which system made each run
run 1, W (8 x 18)
[[-26 -18 -22  11  69  35  42 -34  -8 -23  16 -13 -79  15  16  -2 -46  46]
 [ 20 -11  52  -5  12  20 -94 -23  13 -28  19 -23 -46 -18 -16  26  51  -1]
 [ 15  35 -36 -11 -16 -25 -14  48  14  37 -47 -23  -8 -16 -67  30  -6 -61]
 [ 16  -4  -5   4 -36  -2   4  73 -39  31  14  62  34  26   1 -16 -24  63]
 [-55  16  23 -15 -42 -25  47 -36  19   2  35  10  29  25  41 -48  66   5]
 [ -2 -21 -17 -31  50   4  79 -61  -1 -17   3 -29 -67   1  -5  17 -41   5]
 [ 39 -10  68   3  -3  62 -75 -13  -5 -38  15   2 -52 -23 -13  11 -22  -1]
 [-26  44 -18  33 -26 -18 -42  41  14  45 -43 -10 -20 -38 -37   0  24 -66]]
run 2, J (8 x 18)
[[ -2   7 -35  29  38  27 -51 -22  51 -58 -22 -60  32  12  23   4 -16 -31]
 [ 22  -3 -31  18 -18 -60 -66  28 -12  26 -79  -1  -8 -50 -15  12  10  -8]
 [ 40 -36  -7   4  -9 -17 -16  24 -26  -8  13  33  99  18  43   1  -3  51]
 [-65  16 -27  34 -23 -22  13 -19  10 -18 -38   8 -20  17  52 -71  -7  52]
 [  8 -54  -7   8  65 -31  24 -58 -40   7  -1   0 -50 -44  35  29   7  29]
 [ 17 -11 -31   0  45  26 -19 -45  40 -72 -21 -57  28  17  22  13 -40 -18]
 [ 16   6 -12  36 -15 -25 -83  18  -2   5 -80 -10 -28 -55  -7   0  -9 -23]
 [ 38 -30 -18  22   3 -23 -16  28 -32  17   7  31 105 -11  39  19   6  13]]
run 3, E (8 x 18)
[[-14   5 -65 -25  18 -27  19  22  10 -16 -32 -26 -60  47 -36   1 -28  69]
 [ 31 -42  70  -4  18  51 -20 -49 -22 -44  39  18 -39 -14  32   2 -18  31]
 [-28  28  17 -43 -18  -9  82 -35  20  26  13 -17 -33  -9 -32   1  22 -72]
 [ 25  14  -7  30   6  31 -42  71 -27  37 -15  21 -46 -25 -50  22 -43 -13]
 [ -6   3  35   4   3   7 -73  -8  29 -14  47 -20  24   7   3  12  93 -14]
 [ -5   4 -61 -49   2 -73  18   9  16  -1 -42 -34 -36  36 -42  18  16  46]
 [ 34 -30  50 -10  -3  53 -26  -7 -24 -44  28  31 -36  16  12 -11 -47  70]
 [-45  18  39 -17 -11   4  52 -71  26   1  17 -21 -45 -16   6 -19  32 -60]]
run 4, J (8 x 18)
[[ 41   0 -16   7   8  -3 -31  77 -26  55  21  16  43 -14 -44  50  18 -26]
 [-27  28  -7 -16 -50  -9  -9  50  25  -2  29  13  59  68  -6 -32  43  43]
 [-27  -5  33 -33 -49 -46  50 -20 -20  23   0  35 -65  -3   0 -32  28  41]
 [ 15 -27  42 -27  33  47  69 -61  -9 -30  53   2 -21   8  17  11 -38  -4]
 [-26  39   1  26  18  59 -12 -16  38 -18 -17 -42 -52 -13 -24  -4 -37 -74]
 [ 40   0  -4   5  19  -6 -44  44 -13  48   6  -4  15 -36 -51  62  28 -58]
 [ 10  25 -15 -21 -47  -3 -16  67  22   0  18   8  87  61 -22  -6  17  17]
 [-37  13  33 -15 -68 -37  16  15 -20  28   2  49 -43   9  -1 -49  33  52]]
run 5, P (8 x 18)
[[-26  17 -53  48  68  40  -9  -9  37 -17   2 -56  18   3  12  16 -16 -51]
 [ 19 -12 -66  -5  15 -47 -65  22  17 -33 -53 -34  16  30  -6  16   6  59]
 [ 27 -25  14 -19 -24 -22   2 -22   4 -25  13   9 112  14  52  -3  23   4]
 [ -9  16 -30   0 -41 -12  67  -5   3  -1 -60  14  30  -2  22 -44 -75 -23]
 [-12 -32   4  56  34  21 -12 -37 -33 -20 -18  24 -41 -34  65 -25 -45  42]
 [-26  10 -21  30  60  40 -12 -49  45 -44   1 -62  -1   2  20   7  -8 -50]
 [ 45 -12 -53 -12  15 -36 -70  17  19 -37 -69 -40  10  10 -23  31 -18  21]
 [ 26 -16   6  15 -21 -17 -34   6  -7  -7   7  21 116  -3  50  -1  27  -2]]
run 6, X (8 x 18)
[[ 49 -38  27 -56 -24 -13   7 -58   5 -67 -26  -9   2  13  19  -3 -37  37]
 [ 28   2  29  18 -26  50  30  -6 -22 -11 -25  36  13 -27  20 -26 -98 -33]
 [-56  41 -23  86   1  25 -13  20  10  26 -24   6   8 -31  27 -41 -16 -50]
 [-16  -4 -62  38  61 -40 -42  11  10  21  -8 -39  24 -11   7  37  60 -13]
 [ 50 -18  -6 -64   3 -22 -31  -4  29 -37  17 -39  55  40 -30  48  41   9]
 [ 48 -20  50 -51 -76 -17  -9 -22  -7 -44 -27  28  29  11  12 -24 -22  30]
 [ -4  -3   5  42 -18  30  47   7 -36   9 -12  57  30 -16  53 -46 -73   9]
 [-65  28 -61  76  45  29   8   7  19   3 -16 -25  -3   1  32 -26 -31 -21]]
run 7, X (8 x 18)
[[  6  10  22  -7 -39  45 -51  41  15 -43  20  21   6  60  -1 -34 -20  70]
 [-26 -31  23  14  10 -18  50 -82 -23 -10  -7  17 -14 -35  72 -30  -3   7]
 [ 11  17 -60  13  40  26  37  39   1  11 -28 -19  -9   3 -35  25 -85 -32]
 [-23  23  38  38  -3  42 -93  -4  37 -23  15 -22 -22  -8   2 -12  42 -28]
 [ 26 -26   1 -32  -5 -82  26 -25 -23  42 -12   5  36 -42   1  36  56 -33]
 [ 24  17 -23 -25 -31  19 -10  77   5  -8  15  15  42  67 -37  -1 -30  48]
 [-37 -16  41  20 -15   4  -9 -57   2 -41  10  15 -23   3  73 -56  18  51]
 [ 18 -19 -49   0  48  -9  80 -21 -26  15 -27 -11  -8 -25   1  29 -71 -24]]
run 8, L (8 x 18)
[[ 19 -12  34 -26 -43 -36 -72   6  11 -19  17   5  47  19  10  -3  84  36]
 [ -9  15 -22 -45 -49 -29  78  11   9  -5  -4  15  51  56   5 -31 -19  27]
 [ 21 -35 -27  34  57  40  25   6 -36 -15  19  23  21   7  46   6 -73  53]
 [-45  25  12  70  12  53  -9 -24  23  -3  -4  -8  11 -32  41 -39 -19 -72]
 [ -6   6 -55  -1  40 -48 -10 -18  27   5 -60 -65 -38 -24 -30  38  13 -42]
 [ 47 -19  24 -28 -16 -25 -93  10  11 -20   8 -15  40   5 -14  36  66  14]
 [-17  28 -10 -31 -80 -37  28  31  18  -1 -15  20  53  52   0 -45  15  28]
 [  8 -32 -46  10  52   6  60  11 -38   3  27  23  34  26  35   7 -40  63]]
run 9, W (8 x 18)
[[-19   6 -27  54  15  44 -22 -18  19 -52 -42 -12  12   1  55 -42 -72   3]
 [  4 -34 -17  59  58 -22 -51 -24 -20  12  -1 -10  22 -51  47  27  40  -9]
 [ 22   6 -53  -3  41  20 -21  24  37 -23   9 -49  76  34 -17  40 -11 -30]
 [ 45 -30 -30  -5 -25 -50 -37   1  -9 -31 -69   4  53  -4  31  -8 -25  45]
 [ 19 -16  24   8  -5  -3  36 -32 -13  14  21  19  97 -31  47   7   6 -58]
 [-25   4 -44  36  31  42  28 -24  22 -44 -23 -21  25  20  48 -31 -76  -8]
 [ 16 -48   2  47  51  -9 -64 -42 -18 -20  -7  -7   4 -43  58  17  18  21]
 [ 21   9 -33   7  35  14 -31   7  37 -11  -2 -51  67  -2 -17  43   9 -70]]
run 10, L (8 x 18)
[[-27 -11  31  14   2  10  48 -37  -7  13  64  24  67  -3  62 -19  43 -18]
 [ -2  18 -43 -14  26  37  37 -14  34 -46 -29 -46 -28  32 -21  -2 -82 -17]
 [ 32 -39  11  46  14 -22 -70 -28 -30  -6 -37   9   5 -64  43   9   6   3]
 [-13  45  -7 -13 -32  -3  10  30  37  29   9 -18  58  13 -38   5  38 -84]
 [  2 -14 -63 -12  29 -34 -35  35   0 -17 -24 -17 -33  41 -16  16   0  94]
 [ -9 -18  53   3 -19   5   7 -39  -8 -11  54  34  64   1  68 -28  49   6]
 [ -7  20 -42 -22   0  21  76  -8  28 -26 -30 -26   1  31 -19 -15 -85 -28]
 [ 37 -41  -9  56  46   4 -68  -4 -35  -6 -22  10  -1 -51  39  23 -23  18]]
run 11, P (8 x 18)
[[ 21 -31 -25 -53  44 -42  58 -49 -12  -5 -13 -30 -61  -3 -23  43 -10  21]
 [ 40   2  58  -6 -19  78 -59  22   8 -44  36  15  20  23 -11  -4 -32   2]
 [-32  29   1   9 -47 -58 -21 -10  18  33 -56 -10 -12 -46  -9 -17  53 -62]
 [ 40 -33 -36   5  62  -2  40  34 -53  42  30  25  13 -14 -10  55 -30  15]
 [-62  42   4  21 -25  45 -14  29  34 -23  38   2   4  63  12 -58  13  33]
 [ 10 -25  10 -58  -7 -77  28 -69   1  -9 -31 -22 -50 -18  -7  14  41  11]
 [ 65 -11  45 -10  -1  75   2  20 -17 -14  35  23  32  -2 -18  25 -66 -32]
 [-55  48  -2  49 -46 -14 -48  25  16  24 -43   4 -29 -25  -1 -48  27 -27]]
run 12, E (8 x 18)
[[-22  17  -1  34 -12  44 -60  57  11 -20  33  17  29  53  15 -31   7  59]
 [-32 -22 -30   4  39 -50   4 -75  19 -33 -29 -46 -26  -9  46  -5  31  20]
 [ 45 -31   1 -45  11  -2  87   6 -46  15  23  38   4   7  -8  19 -53  30]
 [ -9  32  42  23 -21  82  -6 -16  30 -33   5  -5   7  -4   5 -31 -56 -73]
 [ -5   5  -4  22 -18 -63 -17  10 -18  66 -38  10  -7 -66  -9  12  51 -51]
 [ -5  11 -34  10   8  18 -23  83  -2  16  49  14  54  57 -15   7  17  50]
 [ -5 -16 -26   9  28  -9 -47 -58  41 -72 -39 -55  -7  12  38  -9  -5  24]
 [ 34 -39  26 -56 -25 -52  73 -33 -41  13  -3  36   0 -12  12   3  -7  31]]

runs to name
run 13 (2 x 18)
[[ -4  10  34  42 -47  31  24  -8 -20   2 -20  50  31 -32  50 -55 -61 -28]
 [-16  15 -58  40  59   7  40  26 -11  50 -10 -18 -19 -28 -23  32 -33 -53]]
 | L
run 14 (2 x 18)
[[  9  -2   8  -6 -23 -30 -21 -51  10 -25 -86 -22 -67 -48   0 -11 -26 -26]
 [ 66 -17  14 -26 -15 -35 -23  28 -23  40   1  14  47 -35 -38  55  32 -45]]
 | L
run 15 (2 x 18)
[[ 42 -40 -26   4  52 -25   2  36 -55  46  27  26  25 -19  -4  57  10  28]
 [-36  35   7 -38 -26  31  21   0  58 -41  39 -27  20  81 -15 -28  16   7]]
 | X
run 16 (2 x 18)
[[ -9   1  17  51 -45 -31 -28  -9 -14  24 -43  33  46 -56  54 -37  14 -31]
 [-42  17 -57  30   3 -26  39  48  -8  39  17  25  71  30  31 -23  18  23]]
 | E
run 17 (2 x 18)
[[  3  -4 -15  52  -7  24 -20   8 -22 -19 -63  25 -26 -23  34 -36 -91  24]
 [-29  -3  19  64  24   6 -38   1 -14  37  47  15  36 -33  42   2  72 -23]]
 | W
run 18 (2 x 18)
[[ 12 -41 -21  -9  20 -25  31  10 -35  -2  34  30  43  32  39   5   2  89]
 [ -3  -3  40 -42 -23  -1  15 -80  41 -53  17 -30  32  17  25 -12  34 -29]]
 | W
run 19 (2 x 18)
[[-31  46   3 -19 -17  43  74  23  26  18  41   2  11  34 -39 -15 -17 -60]
 [ -1 -11  13 -10 -25 -33 -27  12 -27  10 -28  23 -97 -12 -22 -14   5  65]]
 | P
run 20 (2 x 18)
[[-25   2 -27  85  17  21 -54   9  -9 -14 -42  12   6 -23  59 -36 -39  16]
 [ -9  -7 -46  33  68   0  12 -28  20   0   6 -44  62 -14  30  31  13 -54]]
 | X
run 21 (2 x 18)
[[-18  15 -47 -38  50   9  46  -7  38 -12  21 -59 -33  45 -47  32   3 -12]
 [ 37 -12  57 -37 -25   6 -70 -20   5 -30 -19 -12 -76 -20 -39  14  11   4]]
 | X
run 22 (2 x 18)
[[ 26 -37 -35  10   9 -55 -38   0 -30  -9 -71   4 -38 -27  15   3 -25  61]
 [ 16 -40  12  29  16   2 -35 -47  -6 -45  -1   1  64 -12  80  -9  -2  26]]
 | J
run 23 (2 x 18)
[[-28   6 -28 -10  25  40  85  13  -2  -7  46   8   1  60   7 -18 -44  40]
 [ -6 -24  49 -18 -11 -11 -36 -69   7 -49   0  -8 -63  -7  30 -23  36  46]]
 | W
run 24 (2 x 18)
[[ 18  -8 -51  -4  -9 -45  70   9 -27  32 -51  18  42 -20  10   2 -56 -16]
 [ 10   6  19  49 -21  58 -22  26  -8 -11  16  39  81  -2  45 -32 -48 -14]]
 | E
run 25 (2 x 18)
[[-32 -21 -34  46  63 -31  48 -26 -35  51   0   6 -15 -49  40  14  15 -17]
 [  6  14  21 -10  33  60 -41 -16  47 -39  38 -52 -13  19 -36  33  11 -50]]
 | L
run 26 (2 x 18)
[[-59  29 -43  40 -19   7  46   6  11  -8 -37  13  -4  23  37 -69 -55  24]
 [  7 -40 -26  31  94   1  25 -43 -19  11  19 -20  10 -38  36  41  -2 -23]]
 | L
run 27 (2 x 18)
[[-63  13 -42  12 -22 -54  57   8 -11  32 -20  24 -10  14  28 -50  17  46]
 [  7 -38  25 -26  40  28  60 -59 -13 -36  43   5 -37  20  28   1 -30  43]]
 | P
run 28 (2 x 18)
[[-22  10 -50 -31   8   3  79  29   4  -1  27   2  13  68 -11 -12 -31  51]
 [ 19 -24  19  35  30  53 -32 -48  -4 -48 -30  -9 -33 -37  35  -7 -71 -13]]
 | E
run 29 (2 x 18)
[[ 17 -12   2 -21  26  44  22  27   0 -18  84  10  57  65   0  17  -5  39]
 [-15   0   6 -29 -47 -48 -18 -63  38 -51 -63 -29 -20   4  21 -37  18  10]]
 | W
run 30 (2 x 18)
[[  4   8 -10 -40  12 -14 -35 -18  57 -33  16 -64  23  33 -31  30  59 -29]
 [ 49   8  21 -45 -75 -37 -22  20  -1   0 -63  14 -14 -13 -47  -2 -23 -10]]
 | J
run 31 (2 x 18)
[[-53  -9 -48  32  34 -59  43 -29 -23  34 -25   1 -47 -26  36 -12  21  30]
 [ 30 -22  27 -24  54  55  -4  -8   5 -29  87 -17   8  36 -16  47  18  10]]
 | W
run 32 (2 x 18)
[[-37  -9 -23   0  34 -44   2 -76  29 -28 -29 -54 -42 -15  26  -4  40  -3]
 [ 73 -33   7 -23  54  34 -20   1 -18  -9  14 -15 -14 -20 -41  74 -39 -24]]
 | W
run 33 (2 x 18)
[[-29   3 -13 -36 -10 -15 102  -1  -3  13  40  20  35  50  12 -20   5  30]
 [ -1  -7  43 -33 -41  20  37 -35  -5 -38 -10  20 -64  16   6 -45 -51  41]]
 | P
run 34 (2 x 18)
[[ -4  -3   0  40  19  -3 -94 -15   9 -21 -48 -29 -71 -39   0   5   6  -1]
 [ 10 -24  27 -55  -2 -42  28  -1 -18  28  64  17  11  18 -15  26  82  37]]
 | E
run 35 (2 x 18)
[[-23  -6  33 -28  15  -5  34 -85  30 -20  30 -39 -17 -10  12   6  49 -50]
 [ 58   0 -15 -40 -30 -36  -6  38 -18  23 -60   6 -27 -20 -64  30 -35 -10]]
 | X
run 36 (2 x 18)
[[-22 -17 -24  49  68 -28 -14 -31 -13  30 -14 -26 -51 -61  15  29  32 -27]
 [ 17  15  35 -44 -13   8 -53 -16  48 -27  19 -44  -2  10 -46  29  57 -49]]
 | L
run 37 (2 x 18)
[[ 29  -2 -26 -22  18 -32 -60   3  20 -11 -57 -53 -56 -16 -54  46   6 -14]
 [ 30  -7  40 -23 -58 -49 -64  23  -5  14   5  27  41  -4  -6   1  78  19]]
 | L
run 38 (2 x 18)
[[ -4 -18  68  -6 -58 -19  26 -44 -28   5   9  57  11 -26  51 -45  18  12]
 [-51  23   0  18  39  46  70 -39  20  10  27 -21 -33  -8   5 -11 -21 -67]]
 | W
